[[121 139 116]
 [132 100 131]
 [126 121 122]
 [145 126 126]
 [132 155 136]
 [134 130 149]
 [124 135 123]
 [125 124 139]
 [109 128 129]]
=>
[[132 100 131]
 [126 121 122]
 [125 124 139]
 [145 126 126]
 [109 128 129]
 [134 130 149]
 [124 135 123]
 [121 139 116]
 [132 155 136]]

[[127 125 124 123 133 140 124 127 129 127 138 132 133 118 127 129]
 [130 132 118 110 127 119 119 113 132 118 113 152 125 130 122 125]
 [128 127 123 127 129 118 128 129 129 132 130 126 125 121 134 133]]
=>
[[127 125 124 123 133 140 124 127 129 127 138 132 133 118 127 129]
 [128 127 123 127 129 118 128 129 129 132 130 126 125 121 134 133]
 [130 132 118 110 127 119 119 113 132 118 113 152 125 130 122 125]]

[[142 118 145 130]
 [128 144 140 153]
 [141 131 133 109]]
=>
[[142 118 145 130]
 [141 131 133 109]
 [128 144 140 153]]

[[133 134 127 127 126 124 111 129 126 137 107 119 132 144 137]
 [131 122 131 137 132 135 115 114 125 126 133 127 108 143 127]]
=>
[[131 122 131 137 132 135 115 114 125 126 133 127 108 143 127]
 [133 134 127 127 126 124 111 129 126 137 107 119 132 144 137]]

[[139 103 112 109 106 113 110 127 132 150 144 110 120 120 133 134]
 [128 125 133 127 122 129 122 130 132 135 125 134 140 127 133 137]
 [137 111 111 109 109 114 109 125 123 136 135 114 124 113 123 127]]
=>
[[139 103 112 109 106 113 110 127 132 150 144 110 120 120 133 134]
 [137 111 111 109 109 114 109 125 123 136 135 114 124 113 123 127]
 [128 125 133 127 122 129 122 130 132 135 125 134 140 127 133 137]]

[[126 142 138 149 140 131 134 146 113 148 130 145]
 [126 117 128 138 130 112 113 140 119 139 126 132]
 [127 132 130 134 131 129 130 133 125 133 129 133]
 [128 119 129 137 130 115 115 139 120 139 127 132]]
=>
[[126 117 128 138 130 112 113 140 119 139 126 132]
 [128 119 129 137 130 115 115 139 120 139 127 132]
 [127 132 130 134 131 129 130 133 125 133 129 133]
 [126 142 138 149 140 131 134 146 113 148 130 145]]

[[146 149 134 141 134 139 109 132 137 132 145]
 [120 145 126 146 138 138 103 143 144 128 114]]
=>
[[120 145 126 146 138 138 103 143 144 128 114]
 [146 149 134 141 134 139 109 132 137 132 145]]
---
[[117 150 136 132 128]
 [158 125 144 122 140]
 [123 137 122 125 121]
 [106 127 139 124 134]]
=>
[[158 125 144 122 140]
 [123 137 122 125 121]
 [117 150 136 132 128]
 [106 127 139 124 134]]

[[130 132 137 128 142 129 129 151 148 128]
 [132 131 141 128 138 129 129 149 150 128]
 [133 130 129 151 129 137 142 128 128 147]]
=>
[[133 130 129 151 129 137 142 128 128 147]
 [132 131 141 128 138 129 129 149 150 128]
 [130 132 137 128 142 129 129 151 148 128]]

[[134 132 148 128 139 122 130 127 123 132]
 [138 128 149 127 137 119 134 128 120 131]
 [128 134 144 128 138 127 126 125 129 132]]
=>
[[138 128 149 127 137 119 134 128 120 131]
 [134 132 148 128 139 122 130 127 123 132]
 [128 134 144 128 138 127 126 125 129 132]]

[[127 133 135 152 152 119 150 126 112 148 131 146]
 [136 133 127 133 124 122 135 130 119 135 121 142]
 [135 123 140 153 127 132 121 132 123 124 135 135]
 [132 127 132 138 124 126 130 130 125 141 130 138]]
=>
[[136 133 127 133 124 122 135 130 119 135 121 142]
 [135 123 140 153 127 132 121 132 123 124 135 135]
 [132 127 132 138 124 126 130 130 125 141 130 138]
 [127 133 135 152 152 119 150 126 112 148 131 146]]

[[126 112 141 129 141 132 107 112 126 109 124 125]
 [112 125 123 120 123 119 130 117 115 117 118 115]
 [141 135 122 136 134 125 112 128 139 134 140 139]
 [111 121 131 121 118 128 127 123 118 122 116 117]
 [133 152 125 141 122 139 115 137 130 143 121 131]
 [130 117 124 122 130 119 149 126 131 121 133 125]]
=>
[[141 135 122 136 134 125 112 128 139 134 140 139]
 [133 152 125 141 122 139 115 137 130 143 121 131]
 [130 117 124 122 130 119 149 126 131 121 133 125]
 [126 112 141 129 141 132 107 112 126 109 124 125]
 [112 125 123 120 123 119 130 117 115 117 118 115]
 [111 121 131 121 118 128 127 123 118 122 116 117]]

[[116 152 145 109]
 [118 154 141 133]
 [139 141 128 139]
 [157 126 101 155]
 [138 152 144 136]]
=>
[[157 126 101 155]
 [139 141 128 139]
 [138 152 144 136]
 [118 154 141 133]
 [116 152 145 109]]

[[129 125 126 129 122 125 120 129 128]
 [126 127 108 111 145 137 137 124 130]
 [139 122 126 123 118 138 119 142 111]
 [137 137 142 147 118 112 123 136 138]
 [151 141 139 138 120 126 120 151 130]
 [141 139 127 125 129 125 126 142 134]]
=>
[[151 141 139 138 120 126 120 151 130]
 [141 139 127 125 129 125 126 142 134]
 [139 122 126 123 118 138 119 142 111]
 [137 137 142 147 118 112 123 136 138]
 [129 125 126 129 122 125 120 129 128]
 [126 127 108 111 145 137 137 124 130]]

[[129 138 108 106 126 117 140 106]
 [150 144 113 122 149 112 141 102]]
=>
[[150 144 113 122 149 112 141 102]
 [129 138 108 106 126 117 140 106]]
---
[[105 116 150 130 104]
 [149 157 117 114 137]
 [139 112 107 141 155]]
=>
[[130 104 105 116 150]
 [114 137 149 157 117]
 [141 155 139 112 107]]

[[116 127 130]
 [134 132 142]
 [124 126 140]
 [137 130 123]
 [117 126 128]
 [134 130 144]
 [127 132 109]
 [125 130 130]
 [126 123 124]
 [116 113 106]
 [124 132 117]
 [146 136 117]]
=>
[[127 130 116]
 [132 142 134]
 [126 140 124]
 [130 123 137]
 [126 128 117]
 [130 144 134]
 [132 109 127]
 [130 130 125]
 [123 124 126]
 [113 106 116]
 [132 117 124]
 [136 117 146]]

[[127 128 128 128 128]
 [135 150 131 128 127]
 [131 139 126 128 129]]
=>
[[128 128 127 128 128]
 [128 127 135 150 131]
 [128 129 131 139 126]]

[[118 129 133 133 128 129]
 [104 128 128 129 145 107]
 [120 118 118 103 125 125]
 [129 139 135 122 144 116]
 [130 119 123 125 109 129]
 [141 122 149 122 119 131]
 [117 117 127 148 112 117]
 [121 121 141 140 130 130]]
=>
[[128 129 118 129 133 133]
 [145 107 104 128 128 129]
 [125 125 120 118 118 103]
 [144 116 129 139 135 122]
 [109 129 130 119 123 125]
 [119 131 141 122 149 122]
 [112 117 117 117 127 148]
 [130 130 121 121 141 140]]

[[139 156 145]
 [146 129 139]]
=>
[[156 145 139]
 [129 139 146]]

[[124 113 118 134 138]
 [124 124 137 115 130]
 [128 131 131 116 136]
 [121 122 137 120 124]
 [137 108 104 128 130]
 [143 126 105 107 146]
 [126 104 113 134 133]
 [117 119 147 117 134]
 [131 123 143 115 125]
 [134 109 121 137 128]
 [132 129 117 118 144]
 [127 117 140 116 133]]
=>
[[134 138 124 113 118]
 [115 130 124 124 137]
 [116 136 128 131 131]
 [120 124 121 122 137]
 [128 130 137 108 104]
 [107 146 143 126 105]
 [134 133 126 104 113]
 [117 134 117 119 147]
 [115 125 131 123 143]
 [137 128 134 109 121]
 [118 144 132 129 117]
 [116 133 127 117 140]]

[[123 130 121]
 [127 126 130]
 [139 116 139]
 [130 122 137]
 [132 131 126]
 [129 126 124]
 [129 125 127]
 [132 133 150]
 [125 124 130]]
=>
[[130 121 123]
 [126 130 127]
 [116 139 139]
 [122 137 130]
 [131 126 132]
 [126 124 129]
 [125 127 129]
 [133 150 132]
 [124 130 125]]
